One vector is turned by the same rotation once a tick. Each row is the vector after some number of ticks, and that number follows the row.
The counts run from 0 to 886.
[-61  -9   3 -23 -35 -18  12   1  42   7  12  10  18 -22  44   2  14  30
  18  -8 -45  19  -6 -33  27   5  35 -17  17  -6 -24  -8  61  40 -33 -45
 -41 -24   0 -19  -1   1 -30  19 -22  13  -8 -33  16  20   3  -3]	333
[-10  -7 -30  45 -35 -10   4   9   2   6   7  -3   8 -10 -23 -30 -29  12
   5  19  55 -23   1 -31  24   4  -6 -40 -10 -27  12  24  24 -39  17   1
  -6 -24 -12  33 -19  -7 -34  15 -28 -14  68 -22  -2  16  42  57]	299
[  1  26   4   8  31  53  -5   6 -23  15  -6 -42 -19 -12   3  -8   1 -17
  -9 -71  39 -18   6  -8 -10 -14 -44 -22 -29  32 -26 -40 -29 -19  71 -29
  -9   3  15   5   2   9 -18   7  -4 -27 -43  -9 -13  37  37  19]	175
[  7   0  23 -29 -19  -4  -9  59  11 -13 -10 -24  18  -9  13  -8  27  -2
  24 -37 -19  29   5  19  -4 -18 -28  31 -29   5   5 -46  25  14 -71  22
 -12 -14 -64  33  16 -28 -30  40 -35  33 -15  24  30   7 -10   7]	563
[  6  10  -7  11 -21  51  15  44 -17  35 -26   4  -1  21 -42 -32 -38 -11
  -4  42  19  40 -28  28   7 -17  -3 -44 -25  10  12  18 -15 -41  30   6
  16  43  -7  45 -26 -30 -15 -50   8  18   7 -35  -7 -19   3  30]	492
[ 26  49  38  34  29  12   4  18  -3  -8   0 -16  -4 -33   2  29 -46  -8
  -1 -31  37   0   1   6  15   5 -54 -39 -52 -12 -29 -46  12   4  20 -59
  12  22 -47  13  18   8  15  10  36   8   1 -32 -15   2 -25   5]	401
[ 15  16  12 -17  -5  33 -48  16  19  19 -32 -34 -26   8 -11 -28 -37 -28
   6 -10 -33  51 -13  27  11 -49  -8 -45 -29  -6  29  -4   6   2 -47 -21
 -14 -48  10  12  38   1  25   3 -39  17  30   3  19  16   8 -17]	41
[-13 -11 -10 -21  26  23  25 -19 -23   2 -49 -23  24   9  14 -34  27  -4
 -34 -35   9  10   7  22  36  -5 -23  18  35  33 -24  -6  31 -14  73  -4
  -6  -9  11 -49 -43 -52   6  34 -20  45 -43 -25   1  32  17   8]	368
[  6 -26 -24 -27  19  29  48  -3 -29   5  -9 -33  37  19   3  -8  37  18
   5 -24  22  31  26 -18  53 -48 -29 -17   5   1  13   2   7  28  -7   6
  -3 -17  11  -1 -20   2 -14  45 -81  24  -1 -10   8  47  22  33]	92
[ 10 -11 -10  -1  -6  37  24  54  -5  29 -11 -40   3 -14 -19  29  13 -26
  47  14   1  34  16  23  26 -19 -31 -37 -42  25  51 -20 -29  22  -2 -20
  25  15  53  22 -14  -4 -16   6 -36  12   7  20 -21  19  30  30]	882
[-17   8  -5  -8  14  24  19  18   5 -18  37  11  29 -60 -22  16 -40 -37
  29   4  51  42   5 -23  -6 -22 -18 -38  11  -5 -17 -47  49 -23 -31  -2
  11  13 -14 -24  20 -17  -4 -27 -28 -44  19 -28  29  -1  16 -19]	383
[-20 -12 -25   8 -24  -6  -4  -3  45 -19  12   5  -3 -42 -16 -19 -25  14
  36   7  -5  -1 -21 -56  18 -33   2 -34 -10  -1  21  11  13  -1  -7 -17
 -51  -6  -1  29 -10  36 -52  -9 -62 -36  23 -26 -36  30   0  -2]	526
[-28  -5  15  14 -39  16 -27  75  20   8 -25  -4  22 -36  20 -14   7 -44
   0 -25  25  56 -20  41 -10  36 -39  51   6  15 -21  20  -3 -15  10  -3
   3  29 -20  14  -2 -51   2 -12 -14  44   5  -9   0  -8  13   2]	80
[ 21   6 -15  -2 -56   9   8  25  40 -22  26 -26 -12 -22 -17  18 -11  -7
  24   3   3  -7 -14  32   2 -24  -9 -28   8   3  25 -35  24  11 -14  13
 -24 -12  27   7 -34  -6 -37   8   6 -32  47  66   0  48  36  18]	467
[  8  -4  22 -20 -30  33 -19  32  37  12 -14   4 -21  -2 -12 -31 -16  17
  -7 -49  -5  18   8  22  -8 -20 -13  35 -30  19  37 -12  10  25 -19  -1
 -40 -27 -21   8  31 -39  11   3 -24  65 -30  62  48  38   6  -6]	787
[  1 -17  24  -8  16  23 -13 -24  19 -17  -4 -42  54   9  33 -14   2  16
  29 -37  -3  25 -16  -4  38  27 -26   1   8  10 -24  -9  18   6   9  10
 -51 -21  10  28 -21  41 -29   9 -60  13   5 -54 -29  24   2  -8]	421
[ 24   6 -39 -65  -4  44  31  16 -13  -3  -9 -11 -15 -10 -21  12  25 -19
  -4 -11  15  24  -8   3   7 -84 -23 -36  10  24  34   2 -18  23   1  -4
 -13  27  29 -20   5 -14  -2  -9 -68 -18 -18  13  17  37   2 -19]	657
[  5  15  36 -49 -19   1   3  49  -8 -18  13 -33  17 -13  29  19  39  -2
   3 -50  11 -10 -10  10 -18 -35 -24  23 -21   1  -2 -23  11  18 -46   4
 -21  -2 -50  24  31 -25 -23  51 -54  13 -26  -3  16  17  -4  -4]	564
[-51  24  16  -5   2  19 -33  38 -11  40 -33 -36  -4  -8   4 -24  38 -33
   0 -59 -15  17  15   6 -17   0 -13   4 -39  26   3 -22   4 -14 -15 -18
   9 -43  -6 -10  21 -36   4  45 -19  29 -34   1  11   1  32  34]	790
[ -9 -27   6  20 -15  36 -16 -23   5  12  -3 -14   5 -25   6 -34 -21  10
  15 -32  21 -12 -47 -21 -15  39 -12  16 -27  27 -11 -42 -34 -31  75   3
 -15 -16  12  62  -9   1 -51   3 -18   8 -17 -41 -16   7  18   2]	26
[-11   6  38  18 -20 -30   1  33 -13  -4 -21 -26 -14 -33  -9   4 -11  13
 -17 -21  24 -35  -3 -34 -15  -9  -4  27 -71   6  24  -5  33  -4  36 -26
  13 -62 -33   9  10 -60  -2  56 -16  65  -8  14   5   8  -5   5]	169
[ -7  -5 -33 -14 -82  26  38  19  24 -27  11   1 -16 -16   4  18  15 -13
   9 -20 -11  -1 -34  16   1 -34  -3 -33  -3  18  10 -33   0  18   9  -6
 -51  -7  31 -19 -27  -1 -34  10   6 -55  29  50  -2  58  21   0]	468
[ 29  -3 -25  25 -69  13  28  -3   2  -2  29   1  -8 -14  -1  26 -36  33
 -17  -3  68 -43 -12  11  18  11  -8  -4  -4 -23   9   2 -11 -16  39  -7
  -4   7 -16  15 -16 -32  -4  14  23  -7  46   5  41  23  51  49]	634
[ 19 -14  12   8  23  11  23 -11  -6  17 -22 -26  30  -5 -48 -17 -19  10
  -2  -7  34  16  25  18  30   8 -12   4   3  24  28 -25  37  -4  55  14
  25 -33  11 -19 -27 -40  12  21 -20  65 -16  25  13  29  22  37]	32
[ 30  -3  10 -16 -13  -6  39 -14 -30 -16  -8 -30  38  -2   9  -3  10  13
 -13 -46  24  -3  12  20  45 -27 -42  -1  -8 -24 -21 -66  34   9 -15   7
 -18 -47  -2 -14   7  -8  12  71 -12  24  35  11  29  54   5  -6]	90
[ 14   8  32   7  13   2   6  43 -13 -37 -20 -18   4  12   9   0  -5   8
 -30 -44  50 -11   8 -24   4 -53 -39  10 -48   1  -9  -7  37  19  34 -17
 -25 -24 -20   3  14  -9 -10  20 -49  30 -15  27  -8  62 -12 -40]	507
[-10  14 -12 -13  -7  39 -27 -21  31  17 -14  12  -2  14 -18 -44 -62 -13
  14  28 -26  52 -36   8  10 -13  41 -50   9  -2   8  -9  45 -46 -38  19
 -16 -34 -22   7  10 -22 -16 -29 -19  -6  19 -43  26 -22   8  -3]	102
[ -8   5  -1  -8 -20  -8 -41  54  58 -29  -2 -15 -19 -50  -9 -35 -19 -22
  30   6 -40  21 -35  10 -15 -30 -23 -20 -10   0  11 -35  33  -8 -54 -13
 -19  -5 -13  29  13  14 -40 -13 -31 -28  35   3 -16  21 -20 -28]	190
[-29 -10 -25 -33 -14   2  46   8  26 -13  30  22  -6 -26  -5 -18   1  22
  18   7  -9  -6  -1 -19   0 -30  11 -33  29  27 -17 -47  58  11  18 -13
 -23  25  15 -10 -33  -4 -68 -24  -1 -38 -36  15   6  53  -3 -19]	52
[-12  14   4  -5 -53  -6  32  -3  32  -2  51   4  15 -68 -54  29 -20   3
  19 -33  17 -18 -57 -22 -42  -4  -2  -5 -16  31   1 -27   5 -22  25  28
 -42   3   1   7  -5  -7 -31  -2   1 -42  16   4   1  10  -3  17]	529
[-17   1  12  27 -49  14   4   6 -25  27 -13  18  32 -22  -5   8 -41 -21
   6   0  27  32 -26 -13   8   9   3 -21 -67 -24  -7 -36 -21 -38 -22 -12
  20 -16 -26  36  33 -22  -5  23  10  11  52 -53  19 -39   3  23]	773
[-15  -9   4  18 -15  29 -24  22  31  22 -31  12 -11  14 -21 -74 -15  18
  -1 -41 -20  37  20  13  24  -1  -5  21 -30   5  27  -7  21   4   3  -7
 -37 -36   0   9  16 -34  -5  -1 -19  67 -31  50  33  40  19  11]	786
[ -4  -1   0 -21  21  18 -28 -31  24  30 -24 -30 -37 -38  16 -50 -13  19
  -7 -31  -9 -28 -30  21   9  25   0  24  16  31   9 -20  -4  -6  68 -44
   6  -9   9  24  -4 -32  -5  -3 -21  40 -61 -36   3   7   2  -1]	311
[  0  18   9 -21 -37  -8 -24  37  45 -34  37 -21  -4 -67   8   3 -19 -18
  28 -22  -3  -4 -58   5 -37 -26 -18 -10  -3  -1  -5 -18  11   5 -25   0
 -49   7 -17  31  29  11 -30  -8 -37 -43  32   1 -14  33  -8 -35]	191
[-21   0  -2 -16  -3 -10  25  49  35  12  38 -18  21 -19 -20 -34  11  29
  28   4   1   2  11  32  -7   7 -20 -19  36  13 -25  -9  68   6 -12  19
 -25  38   0  25 -31  -3 -43 -35  -2 -15  -8  33  21  52  29  34]	615
[ 36  64  20  14  -2  18  26  -8   2   0   0 -14  20  28 -71  -3 -55  20
  -4   3  10   1 -31  16   2 -24 -16 -53 -40  14 -14  -4  18 -29  14  20
 -41  14 -48  19 -26  25  -5 -20  26   4  -7  -8  -7  11 -35  47]	344
[ -4  12 -38 -34 -65  10  25  21  51 -28  15  33 -16 -37 -36  23  -9   5
   0  -2  -3  23 -20   5  -5 -42   4 -14  20  19  27  -5  24  13 -46  12
 -32  18 -29 -38 -11 -32 -12  -3 -10 -26  14  37  32  21 -12   2]	805
[ -9   1  19 -16 -50 -11  -1  30  17 -34  23 -37  -1 -25  25  -4  12 -11
  19 -23 -21 -29 -75  15 -38 -16 -17  -4 -13  21 -18 -34   8  -8   5  12
 -55   3  -1  52 -14   3 -53  10 -15 -46  17  -2 -36  30  -6 -31]	753
[ 53  26 -14  17 -29  44  31 -17  20 -16  -8 -13 -32  12  -3  28 -55  24
   3   2  12  -7 -25  48  46   3   3 -41 -18  17  17 -37  -5  19  41 -24
  -9  10   1   5 -41  -5   5   2  63  -4  12  33  13  37  15  25]	406
[-33   4 -21 -24 -33 -11 -20  32  29 -21 -42 -22 -40 -19  20 -19  19 -31
  -6  24 -48  -8 -49  -4   4 -45  13 -31   5  15  28   6  32   7   9 -36
 -21 -21  11  -2 -29 -16 -41  16 -52 -20  14 -22 -43  22   0 -14]	188
[-36 -20  -1   5 -30  41   9  29  32  -7   4 -24  49   1 -13  21   7 -18
  30 -23   5  54 -16   6  15   7 -13   4   1  35   1  32   1  17  26  24
 -52   1  46  -1 -48  18 -19  -1 -49   8   3   7 -36  23  18  13]	136
